128 stands for zero in the data rows.
Here are some points:
[123 140 134 122 128 106 154 151 127 128 125 156 184 177 156 150 137 118]
[149 133 119 129 116 107 158 146 119 131 125 134 189 166 146 136 133 116]
[149 125 125 140 130  99 131 123 128 121 112  89 128 124 118 113 110 116]
[159 132 139 147 123 108 175 146 141 139 134 117 149 152 139 130 123 116]
[120 124 125 130 169 162 142 166 136 143 168 223 153 169 175 171 162 174]
[146 128 143 134 150 141 142 175 146 155 194 235 159 155 165 171 163 178]
[147 130 142 142 131 132 174 195 168 157 148 172 164 152 151 146 139 137]
[153 135 127 120 124 120 154 165 134 129 127 148 175 159 151 157 156 135]
[146 140 125 122 120 112 133 110  99 115 115  99 129 116 124 115 119 110]
[112 131 121 117  98 163  40  56 126 117 118 100  45  71  76  90 101 131]
[149 126 132 137 126 104 181 151 140 130 134 107 159 145 121 111 121 100]
[142 143 129 138 121 129 140 161 140 145 149 203 154 176 167 162 159 160]
[127 116 111 118 115 112 150 120 112 107 110 117 134 123 140 142 132 110]
[146 138 135 134 120 111 158 134 104 121 113  98 146 136 127 130 120 101]
[130 108 137 133 149 140 170 187 158 148 156 222 159 170 168 162 156 169]
24 more points follow, each with its number after it:
[156 133 124 149 130 125 157 186 152 160 166 214 145 170 151 168 162 169] 0
[133 157 143 129 114 107 164 165 144 137 132 116 175 164 140 135 121 108] 1
[ 61 108 103 135 131 174   5  39 104 122 126 107  33  46  98 106 106 114] 2
[131 120 115 138 123 107 173 150 133 129 122 112 175 155 137 131 126 117] 3
[123 141 133 125 125 123 145 126  95 111 108  88 131 133 116 105 139 125] 4
[150 140 127 122 129 127 155 126 117 114 116  93 154 146 121 120 130 109] 5
[146 128 134 130 159 144 160 185 157 156 187 250 145 163 162 187 181 189] 6
[144 122 126 111 114 100 147 128 114 119 114  94 153 144 141 133 125 124] 7
[131 125 119 136 129 116 162 129 111 110 117 103 136 134 124 117 105 111] 8
[127 116 148 154 163 156 164 191 161 161 182 255 149 162 167 160 168 194] 9
[131 126 137 129 137 120 160 170 138 129 127 108 165 144 126 125 121 102] 10
[140 136 130 128 106 103 163 165 136 134 124 112 162 150 125 127 132 123] 11
[115 137 150 143 125 110  97 101 110 121 109  86 107 102  92 113 114 115] 12
[151 124 131 120 124 123 150 164 150 146 139 167 162 165 158 159 157 136] 13
[131 121 117 127 109 117 108  92 119 114 108  90 107 102 110 103 131 119] 14
[153 150 132 133 131 116 179 159 135 132 125 103 150 141 122 117 128 115] 15
[144 131 129 114 102 120 146 143 135 141 133 112 150 159 142 138 133 117] 16
[147 145 131 117 139 142 157 176 153 148 153 198 159 159 146 167 156 151] 17
[131 128 118 128 126 106 179 146 128 129 147 118 167 155 140 147 136 122] 18
[141 142 128 116 120 129 126 106 109 110 106  87 112 120 108  98  91 135] 19
[119 101 140 133 136 111 132 102 124 121 125 103 130 111 121 127 117 100] 20
[ 68 101 108 130 150 141  25  60 121 119 115 112  53  52  94 112 111 117] 21
[150 126 123 127 114  97 160 145 131 122 117 113 160 148 141 136 132 111] 22
[147 134 120 139 121 128 150 125 119 123 121  96 139 123 117 124 115 122] 23
Which of these numbered points is nearest to each point below, looking only along the 4 directions in which the first points spread most? Its number follows each.
[ 26 103  97 149 138 194   0  17 112 110 100  73   0  22  64  69  89 138] > 2
[159 143 139 127 126 132 175 176 163 149 142 151 157 151 147 140 145 121] > 13
[115 136 146 130 116 126  78 107 115 129 116 103 101  95 106 105 106 105] > 12
[ 95 123 113 106 109 149  45  52 115 108 112  98  65  73  98 110 117 141] > 21
[136 140 123 123 120 100 157 131 105 120 115 104 142 125 128 126 130 116] > 5
[150 135 125 134 125 108 159 150 135 126 122  95 164 151 128 115 123 124] > 15
[ 91 117 131 115 131 142  81  91  96 112 100  98  85  91 117 116 118 105] > 14
[150 131 124 111 123 114 166 171 142 132 136 107 165 149 134 140 126 135] > 11
[ 92 122 122 117 123 154  65  80 129 123 126 105  57  69  84 103 104 106] > 21
[ 76 127 125 146 135 142  35  79 127 119 126  99  62  65  97  96  86 110] > 21
[129 136 135 131 119 129 132 113 100 115 109  97 133 127 111 118 112 103] > 4
[146 141 138 128 117 129 149 140 133 126 116 114 172 161 148 141 133 124] > 16
[118 131 142 134 154 131 157 168 145 152 155 236 164 173 155 160 168 166] > 0
